In the data rows, the value 50 means zero.
Some points:
[50 36 43 66 39 43 48 30 60 25 45 57 46 48 61 47 60 50 45 53 35 49 58 39 53 48 44 57 40 60 34 51]
[62 38 53 47 79 59 37 48 45 19 51 52 50 34 37 43 41 53 47 44 47 25 56 53 53 51 37 49 38 40 72 59]
[51 36 48 54 26 27 39 35 64 45 51 27 54 65 47 26 47 44 38 47 30 28 35 46 44 62 48 45 20 54 38 46]
[46 56 47 42 43 45 46 36 59 46 79 57 51 44 39 56 60 49 45 50 52 37 38 66 51 48 45 46 56 57 50 46]
[49 54 57 39 43 64 64 47 59 45 55 49 50 62 30 47 50 38 47 45 39 65 43 44 57 59 67 48 53 36 51 71]
[43 55 62 37 64 54 59 58 39 53 34 57 46 47 36 71 43 42 58 52 43 53 36 61 29 75 56 66 38 50 53 49]
[36 62 16 36 57 53 53 54 71 62 45 32 53 35 56 37 47 55 53 50 72 55 47 47 55 63 54 65 42 52 60 41]
[43 53 70 70 56 50 60 68 41 59 59 48 43 51 43 59 51 78 42 42 58 51 70 52 37 41 42 53 67 52 49 45]
[62 44 49 42 49 46 46 61 33 66 61 51 46 70 40 35 58 34 54 56 38 33 51 60 48 60 57 45 24 52 20 47]
[50 59 55 54 45 52 51 34 36 66 50 44 63 35 33 53 49 47 40 49 53 57 43 52 46 47 60 56 41 64 45 58]
[48 56 57 53 59 51 58 45 56 58 51 51 53 42 63 60 45 41 53 49 43 44 44 41 75 65 57 37 44 56 60 56]
[53 55 37 16 57 48 48 61 48 41 69 59 60 60 63 46 70 50 47 58 50 22 54 53 50 58 65 33 49 54 48 21]
[31 43 56 45 45 54 40 45 53 44 55 45 57 47 40 39 42 35 40 69 47 74 51 45 50 34 63 53 56 60 49 47]
[58 51 52 38 55 48 52 55 58 45 48 50 54 33 45 48 40 56 35 47 42 57 30 51 46 44 31 60 55 54 43 53]
[57 43 46 54 42 32 46 33 44 45 43 67 56 36 47 46 32 66 57 45 40 66 47 52 48 47 46 54 61 50 45 29]
[54 21 70 42 41 54 63 62 32 31 45 56 33 52 64 35 65 47 29 45 48 47 47 47 69 41 47 50 52 30 41 41]
[49 44 38 37 42 61 41 61 32 69 63 38 35 35 58 42 57 54 56 37 46 48 68 41 67 44 46 53 50 46 33 55]
[48 45 67 55 54 39 33 35 46 46 33 56 44 60 53 33 46 62 59 70 43 33 56 43 45 43 52 52 66 45 57 59]
[61 50 46 36 62 61 51 48 42 31 59 48 59 52 40 43 45 49 53 46 55 44 49 53 59 45 33 44 39 71 49 31]
[65 66 44 62 53 52 30 43 49 48 47 65 34 49 47 47 39 48 48 42 41 57 79 42 35 55 61 59 63 49 40 50]
[44 47 60 53 59 67 47 28 48 42 46 48 64 53 55 41 54 38 49 56 37 50 51 59 44 75 40 47 57 39 46 34]
[60 50 47 52 44 37 62 53 52 38 50 56 58 55 45 38 46 45 55 49 32 49 50 42 56 64 58 64 51 37 51 41]
[63 48 61 44 77 50 49 54 61 49 55 54 47 48 46 35 52 67 46 52 53 49 30 57 51 47 66 44 44 56 57 50]
[41 50 36 38 38 61 62 43 62 63 41 34 45 36 34 52 52 47 34 46 65 37 61 46 47 52 46 50 62 38 68 41]
[59 35 51 67 44 56 44 72 52 46 46 52 40 62 65 46 49 59 20 61 55 74 39 55 51 45 28 64 32 49 38 57]
[67 49 71 44 33 57 47 42 62 61 46 39 58 47 46 57 58 57 53 48 51 57 63 54 53 53 76 57 58 40 64 61]
[33 52 46 52 54 47 71 46 53 57 43 56 44 51 57 41 61 47 61 66 39 54 49 60 54 38 46 63 61 43 53 43]
[54 58 51 50 41 40 42 50 54 48 38 45 45 41 59 31 35 32 52 63 78 63 58 63 37 63 52 46 47 54 65 59]
[54 51 40 51 64 38 35 44 47 53 37 82 33 57 49 51 52 56 32 59 35 73 63 38 50 50 53 40 43 42 54 33]
[71 51 69 47 49 50 34 47 37 44 62 58 58 55 43 45 55 42 50 46 60 52 47 54 52 56 49 51 50 45 65 54]
[27 42 38 59 38 36 60 63 24 31 35 69 53 52 16 74 53 59 58 55 56 52 42 61 63 80 63 54 59 45 59 57]
[58 56 38 41 52 43 46 65 55 45 48 45 49 57 43 61 36 53 51 50 37 30 44 68 48 34 50 46 54 42 66 55]
[31 49 48 48 58 47 35 43 54 46 51 57 54 49 45 38 50 77 62 57 49 44 72 65 63 40 57 70 22 59 48 53]
[39 41 48 53 40 59 47 52 40 54 45 58 33 73 87 56 53 61 36 36 44 35 41 32 47 59 39 46 46 55 60 50]
[52 62 50 48 46 56 44 57 54 54 43 60 64 54 47 53 56 49 38 60 66 43 54 54 38 58 48 31 58 43 59 78]
[52 63 54 59 48 69 50 51 56 59 40 62 55 20 78 47 51 41 57 30 46 50 48 63 64 47 65 37 56 45 48 44]
[37 49 54 51 50 55 62 40 61 33 41 59 30 58 41 41 54 51 64 39 73 64 40 41 50 46 55 38 49 44 33 47]
[26 63 44 54 29 59 44 66 34 56 39 40 40 41 67 55 43 52 52 45 38 28 35 44 64 48 61 27 52 51 38 57]
[46 62 63 60 62 36 64 40 44 57 53 44 65 43 45 54 38 45 60 39 57 63 46 60 36 50 70 46 32 37 44 49]
[44 44 63 43 64 58 51 44 37 47 47 57 58 47 40 35 38 59 58 50 54 46 48 36 40 53 50 40 54 65 49 58]
[66 40 33 60 60 56 46 58 57 49 48 42 37 37 60 64 47 29 62 59 56 41 34 31 65 54 66 48 62 71 42 63]
[59 46 38 64 55 62 35 54 51 75 44 40 56 45 57 51 50 38 35 35 44 40 34 56 65 49 57 46 48 37 44 37]
[47 58 70 59 49 45 38 53 51 58 55 67 53 56 42 56 55 35 54 45 62 59 34 54 49 35 30 52 49 52 57 36]
[25 41 58 61 65 61 46 52 44 65 75 40 44 53 56 45 41 44 64 54 55 40 53 36 56 55 51 69 53 39 65 37]
[58 54 48 57 39 51 52 47 60 55 46 67 49 36 38 58 66 58 67 60 44 48 42 34 54 40 34 59 46 41 46 57]
[58 55 59 51 41 64 43 31 60 44 36 47 39 52 52 60 55 56 71 77 54 37 45 54 47 33 48 45 33 42 48 43]
[51 47 32 58 35 53 49 69 28 59 55 52 41 41 54 61 41 38 44 50 52 34 55 58 67 68 32 39 41 54 47 36]
[48 55 63 71 47 55 79 64 57 41 62 43 53 56 68 53 39 47 29 50 55 56 68 49 46 44 38 59 41 46 48 56]
[40 52 55 48 56 62 53 36 54 46 71 51 48 22 23 33 43 64 40 38 57 46 44 47 46 48 50 46 55 57 35 67]
[43 52 47 67 65 61 44 36 57 41 38 59 53 66 40 56 40 52 47 33 49 58 60 61 54 45 52 55 65 32 27 32]
[53 37 55 40 45 63 31 71 52 67 52 57 48 36 61 58 49 49 66 30 40 54 49 39 40 58 51 49 58 62 50 52]
[22 72 55 32 48 24 54 49 54 44 40 52 54 39 60 69 74 48 44 55 64 62 48 61 56 63 50 59 61 55 52 58]
[46 56 32 53 48 57 40 46 46 59 76 50 45 45 55 48 40 43 50 43 58 52 60 69 44 55 48 46 42 69 49 52]
[55 63 42 55 64 33 55 37 61 54 37 41 33 46 41 42 76 59 40 51 36 45 60 65 36 55 49 48 58 42 41 62]
[58 59 48 48 65 48 58 55 58 63 46 67 57 66 33 36 45 59 52 50 59 41 53 43 67 38 47 53 54 49 37 61]
[55 49 59 51 65 49 81 64 49 56 57 50 72 50 63 51 45 62 33 76 42 61 53 37 52 52 39 39 64 57 34 40]
[52 35 35 46 46 36 40 40 27 42 54 42 61 44 57 42 44 40 45 67 92 60 62 52 40 54 48 49 65 42 59 62]
[46 33 59 55 47 44 56 72 64 54 63 68 54 54 63 61 52 43 38 53 33 49 65 64 70 35 45 36 54 56 42 61]
[52 44 40 41 51 49 37 52 65 53 50 43 58 53 43 52 60 48 36 52 66 49 45 52 42 50 52 57 65 53 56 52]
[65 39 51 36 51 39 65 41 29 65 63 62 41 56 70 67 45 57 30 43 43 58 41 52 58 47 54 69 39 35 36 51]
[44 49 46 29 47 44 55 35 43 44 45 56 61 45 43 55 54 28 27 28 50 49 47 50 36 49 42 46 42 67 55 54]
[62 59 47 53 42 43 55 50 46 52 32 51 50 56 41 49 41 46 57 50 31 52 48 49 40 55 45 55 61 59 55 42]
[55 39 67 50 58 55 62 50 44 68 61 59 16 53 57 61 36 45 42 66 49 32 44 64 43 36 42 64 59 63 66 44]
[45 33 41 47 58 65 54 47 53 47 35 51 54 68 48 60 66 60 56 50 37 57 56 69 49 49 54 61 59 64 46 55]
[58 43 26 61 44 48 61 72 44 41 65 59 60 48 41 28 81 41 54 40 50 45 38 58 39 42 74 61 53 59 66 51]
[37 47 51 49 61 42 38 51 56 46 59 53 63 64 54 54 54 34 51 41 52 50 45 45 50 48 69 42 43 71 57 45]
[55 57 41 45 55 53 54 24 48 62 49 60 68 54 55 45 67 62 59 60 33 64 53 45 42 34 41 38 30 43 53 59]
[42 46 32 43 42 40 34 56 51 68 55 41 48 51 50 41 44 44 75 69 49 59 55 26 44 65 32 46 60 34 41 68]
[60 53 63 68 45 73 56 57 72 47 72 56 43 39 68 63 47 61 41 69 57 62 43 46 45 65 50 60 48 45 35 49]
[42 54 47 66 46 54 49 53 52 44 54 50 58 50 47 61 45 41 57 45 38 46 46 55 29 48 46 60 50 40 53 56]
[43 43 49 39 43 71 53 60 51 57 37 43 56 52 31 48 52 51 47 60 48 77 55 51 40 36 63 37 51 54 62 45]
[52 44 30 37 63 31 45 52 61 39 53 47 41 50 51 63 41 49 51 56 77 65 41 45 42 34 51 40 46 35 55 71]
[48 54 67 37 43 45 50 60 59 55 41 44 49 41 39 54 54 43 48 58 42 59 61 61 36 51 51 51 55 53 43 41]
[47 50 37 49 62 48 51 47 53 46 68 38 43 51 49 57 45 38 69 38 32 62 47 55 32 33 20 41 60 34 70 53]
[77 52 43 59 42 39 61 30 61 59 33 72 46 68 48 41 36 60 65 46 56 49 68 65 52 76 38 35 62 53 48 52]
[47 40 59 69 39 52 83 57 58 49 64 50 41 65 73 35 47 67 42 57 44 66 43 40 68 50 33 64 54 71 56 51]
[59 57 57 57 51 41 56 49 55 48 40 52 40 52 41 59 58 44 56 46 44 53 78 33 42 40 57 50 28 60 56 42]
[38 41 53 63 35 44 55 37 68 51 38 59 66 45 47 55 46 47 62 43 50 34 59 44 64 35 53 56 43 41 44 36]
[66 32 52 48 50 43 61 56 42 52 54 36 36 51 72 56 60 53 55 24 60 47 55 27 57 56 55 39 45 46 47 40]
There is one direction along which these points spread out most. Take the direction at right angles to it along which they spread out most. Go by this last direction. How far along it is each point below, from 0 to 99? 50 is the average, and the first point above lies past it. One standard deviation of the points above along it is 16.
[57 57 40 63 30 43 54 37 35 52 52 31 62 47 48 63 69 51 47 61 48 45 53 50 41 29 58 43 59 53 62 52] 46
[46 43 48 42 28 35 37 46 54 44 63 43 61 83 70 40 38 57 57 39 57 27 46 58 39 53 66 48 55 51 36 47] 35
[39 56 51 67 61 47 43 48 41 47 49 39 38 52 39 52 47 52 51 49 54 69 40 54 58 49 60 35 58 53 57 50] 50
[52 78 57 32 40 55 41 62 65 36 58 43 47 47 33 54 31 68 41 49 43 42 46 32 46 55 57 56 50 46 66 39] 45
[50 47 60 49 51 49 56 58 50 33 48 49 50 41 39 42 43 56 52 56 53 29 46 54 25 46 64 42 36 55 44 47] 47
[44 42 37 54 67 56 50 64 47 71 34 35 64 56 56 55 48 47 42 42 66 40 55 10 41 52 39 60 53 44 54 57] 34
[61 84 48 33 47 54 44 50 37 42 49 56 66 61 59 44 36 30 57 54 58 60 55 44 65 35 49 70 70 51 54 62] 49
[47 65 58 56 67 49 42 44 49 43 48 14 55 66 37 62 60 44 42 50 50 56 47 44 62 36 52 47 42 51 55 55] 49
[38 47 65 45 49 49 35 69 48 58 41 37 60 45 50 50 68 45 78 42 67 46 55 48 52 52 23 62 50 50 35 49] 38
[59 29 49 46 52 58 47 57 39 51 46 32 52 41 62 77 41 70 68 43 40 56 51 57 70 57 63 35 50 50 47 44] 35
[39 66 57 57 40 47 49 52 51 53 53 46 44 50 41 45 65 51 50 43 47 59 38 55 61 54 42 44 38 39 67 43] 48
[58 61 60 45 50 47 62 32 48 34 38 41 29 57 64 57 50 53 57 50 46 44 58 58 50 57 43 68 45 62 40 63] 66
[63 58 38 55 50 58 40 58 40 45 50 33 56 41 61 46 53 59 59 50 60 50 37 59 61 55 45 39 53 52 57 46] 27
